128 stands for zero in the data rows.
Here is a table of points, one per row:
[126, 51, 142, 226, 108, 140, 106, 151, 111, 131, 111, 118, 103, 177, 169, 102, 145, 83, 120, 74, 149, 122, 195, 77, 153, 92, 192, 159, 146, 89, 146, 108]
[120, 146, 131, 156, 64, 137, 155, 171, 213, 115, 120, 120, 172, 132, 140, 107, 129, 158, 101, 140, 185, 115, 113, 159, 135, 112, 119, 97, 112, 115, 99, 133]
[119, 108, 172, 88, 162, 159, 93, 153, 183, 130, 49, 101, 102, 156, 51, 137, 96, 141, 171, 129, 141, 197, 193, 94, 230, 156, 125, 188, 80, 64, 97, 117]
[145, 110, 137, 180, 141, 92, 137, 75, 57, 131, 134, 108, 136, 127, 148, 131, 112, 119, 94, 101, 61, 173, 155, 101, 107, 116, 155, 160, 150, 130, 114, 104]
[146, 137, 109, 135, 136, 119, 119, 106, 93, 124, 104, 107, 178, 113, 128, 135, 164, 146, 98, 114, 79, 161, 133, 123, 92, 85, 97, 134, 118, 123, 96, 61]
[154, 97, 171, 162, 120, 135, 110, 101, 106, 94, 157, 169, 152, 153, 137, 67, 92, 92, 148, 117, 109, 112, 117, 129, 75, 111, 222, 136, 168, 150, 162, 134]
[134, 82, 131, 104, 68, 147, 131, 163, 104, 129, 136, 173, 125, 165, 144, 153, 130, 196, 154, 157, 124, 89, 137, 158, 141, 81, 135, 127, 110, 70, 173, 102]
[177, 87, 107, 139, 116, 141, 139, 97, 93, 95, 134, 142, 161, 131, 154, 112, 113, 103, 126, 120, 117, 147, 124, 110, 111, 106, 140, 139, 144, 126, 146, 116]
[103, 136, 144, 35, 143, 108, 97, 151, 119, 119, 53, 100, 157, 177, 114, 131, 152, 138, 133, 123, 138, 115, 100, 118, 125, 162, 115, 107, 154, 102, 164, 135]
[128, 135, 135, 46, 137, 117, 145, 146, 116, 140, 178, 136, 115, 98, 107, 184, 117, 139, 132, 208, 79, 156, 131, 138, 126, 179, 81, 129, 97, 165, 96, 123]
[100, 117, 126, 134, 126, 59, 90, 105, 57, 177, 167, 60, 105, 133, 109, 152, 137, 73, 79, 171, 119, 95, 116, 110, 112, 178, 102, 145, 108, 118, 109, 79]
[141, 89, 142, 207, 142, 55, 71, 84, 114, 159, 158, 72, 168, 142, 119, 112, 147, 87, 81, 127, 134, 155, 186, 101, 125, 125, 123, 206, 115, 111, 107, 66]
[117, 105, 162, 195, 106, 111, 122, 117, 176, 135, 148, 109, 174, 119, 115, 94, 138, 140, 117, 131, 150, 142, 152, 119, 163, 111, 143, 163, 118, 93, 102, 106]
[95, 129, 193, 203, 175, 86, 80, 102, 218, 169, 158, 68, 137, 98, 76, 139, 182, 96, 126, 123, 109, 171, 165, 145, 149, 166, 72, 177, 108, 127, 114, 102]
[113, 186, 120, 158, 162, 118, 127, 79, 133, 129, 105, 75, 120, 118, 88, 126, 132, 120, 94, 107, 125, 154, 112, 97, 117, 120, 92, 106, 114, 126, 130, 117]
[143, 163, 90, 118, 130, 131, 168, 97, 105, 140, 150, 161, 142, 154, 150, 138, 115, 139, 105, 191, 133, 96, 104, 142, 139, 124, 199, 84, 126, 130, 145, 114]
[105, 161, 110, 52, 140, 129, 108, 130, 139, 109, 41, 92, 170, 165, 124, 158, 146, 149, 136, 156, 162, 119, 109, 115, 143, 170, 93, 96, 150, 93, 163, 132]
[176, 130, 94, 77, 90, 161, 141, 172, 121, 78, 77, 177, 136, 187, 189, 126, 146, 146, 157, 120, 113, 93, 113, 156, 76, 102, 105, 79, 176, 158, 201, 175]
[144, 103, 79, 150, 129, 162, 123, 161, 90, 94, 109, 122, 50, 124, 208, 146, 126, 138, 165, 93, 140, 136, 173, 62, 136, 104, 92, 141, 156, 121, 151, 182]
[92, 133, 198, 128, 186, 109, 126, 101, 151, 142, 109, 117, 92, 98, 130, 119, 105, 47, 160, 94, 137, 140, 115, 89, 114, 192, 150, 148, 133, 175, 122, 178]
[146, 139, 121, 89, 106, 79, 118, 136, 71, 130, 124, 103, 213, 122, 124, 144, 146, 167, 78, 150, 82, 169, 105, 155, 111, 136, 133, 116, 123, 111, 99, 43]
[128, 130, 83, 106, 97, 152, 148, 208, 142, 121, 143, 134, 167, 130, 140, 148, 158, 195, 100, 129, 180, 111, 92, 189, 137, 105, 87, 63, 117, 105, 99, 110]
[121, 142, 191, 127, 207, 110, 108, 66, 140, 155, 105, 109, 117, 70, 90, 108, 132, 52, 151, 93, 60, 186, 113, 106, 94, 170, 144, 168, 141, 206, 81, 142]
[128, 119, 132, 130, 145, 81, 123, 100, 85, 138, 191, 128, 150, 138, 107, 116, 87, 165, 71, 188, 133, 114, 91, 150, 118, 132, 201, 146, 97, 87, 150, 81]
[161, 108, 178, 178, 129, 129, 79, 118, 156, 114, 124, 129, 167, 149, 123, 52, 127, 105, 157, 87, 166, 140, 102, 128, 115, 110, 173, 110, 160, 145, 147, 142]
[103, 91, 148, 197, 136, 140, 157, 108, 110, 118, 169, 133, 87, 121, 141, 102, 93, 93, 85, 95, 100, 116, 127, 97, 146, 102, 182, 141, 134, 146, 103, 114]
[120, 157, 56, 72, 187, 113, 149, 102, 69, 83, 178, 132, 94, 75, 208, 142, 86, 148, 131, 106, 140, 88, 51, 159, 61, 140, 108, 91, 172, 135, 133, 153]
[106, 132, 126, 125, 134, 140, 141, 94, 124, 135, 144, 152, 67, 104, 147, 108, 89, 75, 80, 65, 154, 91, 95, 100, 79, 139, 156, 110, 137, 188, 94, 151]
[105, 162, 71, 95, 123, 108, 169, 152, 122, 148, 171, 146, 63, 118, 172, 202, 151, 146, 91, 134, 78, 98, 133, 123, 105, 120, 53, 129, 113, 162, 127, 137]
[129, 94, 182, 169, 117, 108, 93, 114, 135, 159, 164, 106, 155, 121, 135, 110, 151, 93, 167, 107, 164, 125, 196, 113, 141, 140, 173, 195, 133, 119, 148, 147]
[127, 167, 116, 87, 129, 138, 172, 136, 168, 128, 109, 146, 137, 111, 113, 159, 168, 148, 162, 145, 95, 124, 94, 136, 116, 148, 105, 68, 129, 161, 170, 169]
[153, 107, 110, 213, 94, 124, 88, 122, 96, 141, 181, 112, 162, 123, 122, 118, 171, 110, 106, 145, 150, 123, 157, 108, 130, 100, 108, 149, 87, 123, 91, 76]
[175, 133, 137, 144, 94, 163, 175, 94, 153, 133, 143, 190, 154, 118, 142, 134, 127, 160, 175, 193, 114, 129, 152, 140, 123, 134, 134, 92, 137, 165, 130, 185]
[118, 103, 119, 150, 79, 137, 105, 177, 211, 114, 126, 103, 159, 157, 111, 133, 131, 147, 113, 148, 199, 126, 164, 152, 190, 116, 125, 118, 129, 45, 130, 102]
[130, 146, 95, 56, 118, 168, 129, 185, 172, 121, 96, 143, 129, 134, 67, 129, 132, 198, 160, 175, 187, 138, 103, 184, 185, 93, 93, 74, 90, 64, 110, 128]
[139, 85, 148, 166, 90, 147, 70, 160, 118, 152, 91, 139, 89, 164, 111, 114, 177, 92, 167, 116, 118, 114, 176, 121, 134, 99, 125, 144, 133, 121, 160, 141]
[81, 133, 166, 72, 167, 120, 129, 113, 102, 141, 87, 147, 99, 119, 123, 138, 106, 132, 135, 111, 61, 155, 96, 163, 139, 165, 164, 147, 164, 153, 105, 113]
[149, 144, 74, 105, 96, 153, 117, 109, 100, 103, 72, 108, 180, 162, 133, 138, 160, 108, 136, 84, 127, 116, 160, 71, 97, 102, 106, 129, 118, 159, 151, 125]
[110, 155, 133, 87, 178, 112, 115, 74, 86, 116, 112, 80, 156, 103, 90, 138, 108, 145, 117, 106, 95, 170, 98, 91, 111, 150, 98, 147, 117, 136, 109, 72]
[150, 135, 99, 113, 93, 112, 156, 138, 118, 111, 107, 120, 144, 107, 199, 148, 145, 126, 144, 127, 136, 109, 142, 79, 94, 118, 75, 106, 177, 162, 166, 182]
[150, 140, 124, 152, 142, 119, 139, 101, 91, 123, 115, 126, 110, 157, 148, 111, 142, 104, 136, 94, 106, 123, 156, 95, 133, 116, 137, 137, 161, 133, 173, 133]
[110, 115, 111, 148, 48, 170, 82, 231, 173, 142, 76, 112, 58, 169, 123, 130, 181, 159, 149, 126, 172, 64, 153, 124, 181, 69, 39, 120, 132, 82, 178, 166]
[104, 135, 156, 149, 101, 122, 141, 191, 202, 148, 139, 138, 86, 104, 134, 139, 132, 147, 144, 165, 161, 123, 157, 123, 157, 149, 130, 130, 139, 109, 149, 206]
[134, 125, 57, 59, 114, 147, 158, 117, 87, 108, 155, 174, 117, 132, 136, 136, 61, 171, 103, 156, 113, 103, 116, 159, 140, 111, 148, 123, 93, 111, 107, 101]
[113, 155, 124, 98, 144, 146, 116, 144, 172, 106, 113, 151, 144, 108, 146, 124, 138, 107, 157, 65, 161, 120, 67, 160, 74, 141, 82, 98, 145, 185, 134, 164]
[125, 88, 194, 132, 142, 122, 131, 126, 85, 148, 136, 154, 85, 124, 72, 126, 130, 113, 140, 78, 28, 186, 151, 120, 150, 125, 164, 198, 123, 182, 55, 82]
[125, 137, 105, 72, 165, 151, 162, 131, 97, 127, 96, 145, 62, 119, 132, 135, 88, 145, 134, 92, 113, 120, 120, 135, 149, 134, 132, 131, 111, 132, 102, 140]
[117, 137, 141, 133, 137, 101, 102, 129, 181, 159, 232, 105, 130, 85, 93, 148, 148, 100, 122, 147, 136, 138, 134, 156, 123, 128, 99, 156, 89, 143, 113, 107]
[131, 112, 128, 102, 94, 210, 118, 202, 196, 136, 126, 155, 80, 148, 116, 114, 171, 147, 225, 101, 133, 101, 131, 163, 123, 101, 74, 82, 117, 167, 197, 172]
These points spread out most along one direction. Take the direction at right angles to it along which they spread out most. Go by this last direction. How many in every 100 of the points above lie lower along it than each point below? Answers are rounded to whole numbers. More than half of the points above lie lower than the first one.
[143, 141, 111, 131, 90, 117, 155, 121, 108, 125, 176, 180, 173, 108, 151, 125, 99, 161, 109, 163, 126, 130, 125, 198, 135, 118, 150, 121, 131, 116, 111, 101] 33
[105, 95, 169, 146, 134, 131, 128, 140, 125, 145, 168, 170, 96, 154, 164, 130, 112, 112, 152, 116, 136, 81, 127, 153, 134, 116, 208, 143, 139, 118, 163, 136] 65
[136, 170, 90, 104, 105, 127, 170, 109, 79, 125, 154, 159, 174, 111, 156, 151, 112, 198, 102, 197, 148, 67, 58, 177, 114, 133, 161, 74, 131, 133, 148, 125] 2
[94, 139, 150, 115, 159, 160, 143, 168, 224, 135, 112, 111, 126, 123, 93, 150, 130, 167, 189, 176, 163, 161, 119, 97, 165, 175, 98, 132, 105, 84, 127, 179] 78
[89, 188, 150, 121, 174, 109, 127, 93, 193, 122, 75, 83, 143, 115, 88, 90, 91, 78, 107, 108, 173, 178, 71, 133, 128, 186, 155, 118, 158, 117, 88, 150] 41
[147, 133, 107, 171, 99, 136, 121, 169, 142, 107, 105, 102, 181, 134, 148, 116, 158, 166, 120, 151, 160, 90, 94, 163, 119, 101, 83, 71, 125, 93, 176, 136] 67
[128, 192, 143, 88, 197, 112, 168, 65, 151, 126, 50, 94, 151, 122, 79, 135, 135, 131, 137, 101, 75, 184, 138, 88, 148, 191, 106, 147, 122, 144, 131, 138] 24
[114, 157, 116, 146, 118, 94, 157, 125, 124, 149, 133, 119, 113, 116, 102, 133, 120, 139, 96, 166, 132, 124, 124, 119, 154, 127, 130, 119, 84, 108, 90, 134] 61
[155, 113, 106, 92, 110, 136, 134, 131, 137, 140, 199, 181, 108, 101, 117, 156, 120, 107, 133, 161, 141, 101, 169, 137, 119, 145, 117, 146, 112, 181, 96, 143] 37
[178, 105, 70, 142, 94, 148, 130, 107, 26, 114, 162, 188, 93, 122, 157, 114, 87, 76, 88, 117, 139, 95, 165, 137, 103, 85, 177, 116, 124, 167, 94, 129] 22
[136, 134, 107, 178, 161, 150, 159, 120, 41, 97, 139, 166, 60, 107, 172, 83, 75, 94, 85, 80, 103, 122, 101, 134, 87, 102, 175, 116, 159, 157, 110, 135] 2
[121, 110, 169, 159, 181, 149, 137, 119, 195, 125, 112, 107, 135, 137, 86, 110, 102, 131, 159, 149, 147, 164, 141, 130, 178, 142, 148, 164, 117, 65, 126, 135] 84
